Where one turn sends some rows of the set: a few examples, then the rows asked
ravup: -.05; .13; .03; .01; .27; -.24; .32; .04; -.06; -.18; .16; -.05; .09; .10; -.06; -.13; -.04; -.22; .15; .00
Sakap: -.06; .05; .21; .10; .17; -.16; .06; -.49; -.01; .04; .10; .04; -.06; .17; .00; -.05; -.01; -.17; .00; .05
Dof: -.04; -.06; .23; .11; .32; -.14; .04; -.17; -.01; .14; -.07; -.02; .06; -.03; .12; -.07; .01; -.29; .12; .17
guri: -.07; .14; .05; .10; .22; -.08; .17; -.14; .01; -.18; .12; .04; -.14; .06; -.01; .01; -.05; -.43; .11; .10
Zed: -.08; .16; .32; .19; .30; -.12; .06; -.05; -.11; .02; .30; -.01; -.06; .31; -.07; -.07; -.11; .02; -.11; -.14
kevil: -.12; .17; .30; .25; .32; -.12; .08; .15; -.05; .14; .11; -.11; -.06; .27; -.08; -.28; -.13; -.19; -.06; -.06
Nuta: -.09; .01; .13; .01; .16; -.22; -.04; -.03; -.20; -.20; .13; .01; .04; .18; .12; .03; -.05; -.22; -.15; .08
Fupe: .00; -.12; .10; -.01; .21; -.11; .10; -.16; .01; .14; -.01; .14; .19; .10; -.02; .02; .08; -.16; .17; -.11
Zuleb: -.04; .11; .13; .17; .14; -.22; .05; -.22; .10; .09; .24; .20; .07; .09; .09; -.09; -.30; -.09; .02; .12
Pag: -.01; .20; .34; .08; .00; -.16; .26; -.07; .02; .18; .02; .01; .05; .26; -.11; -.20; -.19; -.19; .26; -.02
kuzir: -.08; .20; .23; .29; .09; -.11; .01; -.04; -.09; -.09; .31; .16; -.18; .19; -.10; -.08; .05; -.06; -.03; .04
tapi: -.01; .18; .07; .13; .22; -.16; .09; -.13; .02; .05; .33; .10; -.02; .24; -.21; .02; -.04; -.11; -.14; .02
kud: -.03; .09; .28; -.03; .36; -.15; .03; -.15; -.05; .02; -.10; .04; .03; .23; .05; -.05; -.11; .04; .06; -.18
bif: .14; .06; .28; -.01; .12; -.26; .21; -.06; .12; -.18; .06; -.07; .08; .19; -.12; -.06; -.21; -.32; -.03; .04
zad: -.10; .11; .33; .29; .20; -.10; .11; -.07; -.01; .05; .13; .07; -.23; .22; -.05; -.29; -.16; .04; .03; .02
Relug: .08; .04; .24; .10; .13; -.09; .14; .22; -.24; -.04; .14; -.16; -.03; .19; -.09; -.15; .02; -.26; .11; -.15
biv: -.04; .00; .27; .21; -.08; -.18; .00; -.16; -.08; .05; .07; .16; .23; .10; -.02; -.11; .15; -.25; .17; .02
duter: .06; .05; .15; .15; .23; -.12; .08; .13; .14; .02; -.02; .03; -.14; .23; -.18; -.30; -.17; -.08; -.03; -.01
pef: .19; .16; .18; .11; .18; -.16; .30; .00; -.06; .13; .03; -.05; -.13; .29; .18; -.09; -.09; -.28; .10; -.05
nidar: -.09; .14; .35; .09; .23; -.11; .02; .24; .01; -.01; -.08; -.03; .19; .24; -.06; -.07; .07; -.22; .14; -.08
dat: -.01; -.04; .22; .06; .18; -.19; .01; .10; -.16; -.07; -.11; .01; .22; .02; -.02; -.08; .13; -.17; .16; .06
leman: .15; .06; .30; .03; .28; -.06; .10; -.13; -.08; -.13; -.17; -.07; .09; .07; .13; -.09; -.08; -.09; .11; -.01
Vomel: -.17; .09; .32; .23; .17; -.22; .03; -.15; .08; .20; -.08; .12; .00; .13; .06; -.20; -.04; -.19; .16; .19
luk: .04; .08; .36; .08; .14; -.04; .01; -.13; -.04; -.06; .13; .06; .24; .15; -.03; .01; .06; -.22; .21; -.30
nume: -.01; -.06; .29; .24; .06; -.09; .16; -.07; .00; .20; .24; -.05; -.10; .12; -.04; -.17; -.12; -.22; .18; .24
Zefe: -.14; -.07; -.07; .08; .09; -.16; .05; -.06; .03; -.04; .18; .10; -.06; .08; .19; -.12; -.01; -.21; -.04; -.07
sifo: -.25; .14; .19; .09; .04; -.12; .01; -.03; -.31; .16; .09; .10; .01; .25; .12; -.11; -.05; -.09; .15; .01
Rurar: -.03; .18; .05; .21; .24; -.16; .10; .06; .09; .16; .14; -.01; -.02; .21; -.22; -.18; -.08; -.31; -.08; .11
Sidam: -.07; .18; .17; .24; .10; -.35; .05; -.04; -.14; -.01; .24; .05; .00; -.01; -.09; -.25; -.05; -.41; .11; .04
Fatiz: .01; .13; .50; .19; .25; -.07; -.04; -.14; -.05; -.06; .07; -.11; .10; .03; .11; -.08; -.01; -.36; .16; -.01
voti: -.17; .18; .42; .20; .19; -.20; -.13; -.06; -.22; -.14; .06; -.02; -.02; .10; .01; -.12; .11; -.22; .12; .00
zosum: .07; .06; .24; -.01; .16; -.04; .03; -.08; -.05; -.27; .05; -.03; .05; .25; -.12; .04; .12; -.15; .02; -.20
Sopaf: .11; .09; .35; .17; .03; -.06; .08; -.39; .02; -.01; .01; .07; .10; .14; .12; -.12; -.08; -.18; .11; -.05
Pur: .13; .14; .43; .14; .16; -.20; .06; .06; -.01; .01; .17; -.07; -.07; .20; -.11; -.08; -.19; -.16; .38; -.01
tefi: -.10; -.07; .45; -.01; .10; -.16; -.09; .08; .01; .17; .13; .08; .00; .26; .00; -.12; -.15; -.08; .17; -.17
sadet: .12; -.03; .20; .03; .17; .04; .14; .05; -.01; .07; .13; -.02; .04; .29; .10; .01; -.23; .06; .02; -.08
pifik: -.11; .17; .05; .12; .05; .01; -.01; -.08; -.09; .03; .15; .04; -.04; .17; .02; -.01; -.16; -.03; .30; -.19
pizik: -.13; .23; .29; .26; .14; -.04; -.02; .22; -.11; -.05; .26; .03; .08; .10; .07; -.05; -.10; -.19; .20; .07
rativ: .07; -.03; .15; .02; .12; -.05; .19; -.16; .24; .07; -.09; .10; .07; .28; -.07; -.05; -.02; -.11; .06; .00
Nedil: -.10; .09; .28; .23; .04; -.12; .05; -.10; .05; .01; .13; -.03; .09; .17; -.11; -.07; .18; -.43; .08; .16
fozo: -.21; .01; .16; .10; .05; -.28; -.09; -.04; -.06; -.08; .31; -.04; .21; .09; -.08; -.09; -.15; -.09; .10; .02
bazu: -.21; -.03; .16; -.04; .28; -.17; -.03; -.17; -.11; -.07; .21; .12; -.03; .11; -.07; .00; -.14; -.02; .21; .07
det: .17; -.13; .08; .01; .16; -.23; .18; -.19; .03; .09; .13; .04; -.12; .13; -.07; -.18; -.16; -.18; -.01; -.13
Ruzen: .09; -.10; .31; .10; .20; -.37; .12; .07; .12; -.07; .20; -.01; -.09; .11; .07; -.17; -.04; -.34; .04; .11
sogin: .03; .05; .31; .20; -.05; -.20; -.12; -.08; -.06; .24; .18; -.04; .00; .29; .14; -.05; -.21; -.15; .05; -.03
mal: .07; .14; .07; .15; .12; -.13; -.02; .17; .05; -.12; .15; .12; -.09; .20; -.22; -.09; .04; -.16; -.09; .00
vib: .06; .16; .09; .03; .24; -.18; .00; .10; -.08; -.16; .14; .13; .04; .11; .05; -.06; -.15; -.14; .01; -.30
Ter: .04; .10; .33; .12; .04; -.08; .11; .10; .12; .05; .03; .00; -.11; .21; .06; -.11; -.06; -.49; .08; -.14

pizik moves to Zuleb
ravup moves to Ruzen
Sopaf moves to luk
Where do these go?
Nuta moves to guri
Nedil moves to rativ
Rurar moves to duter

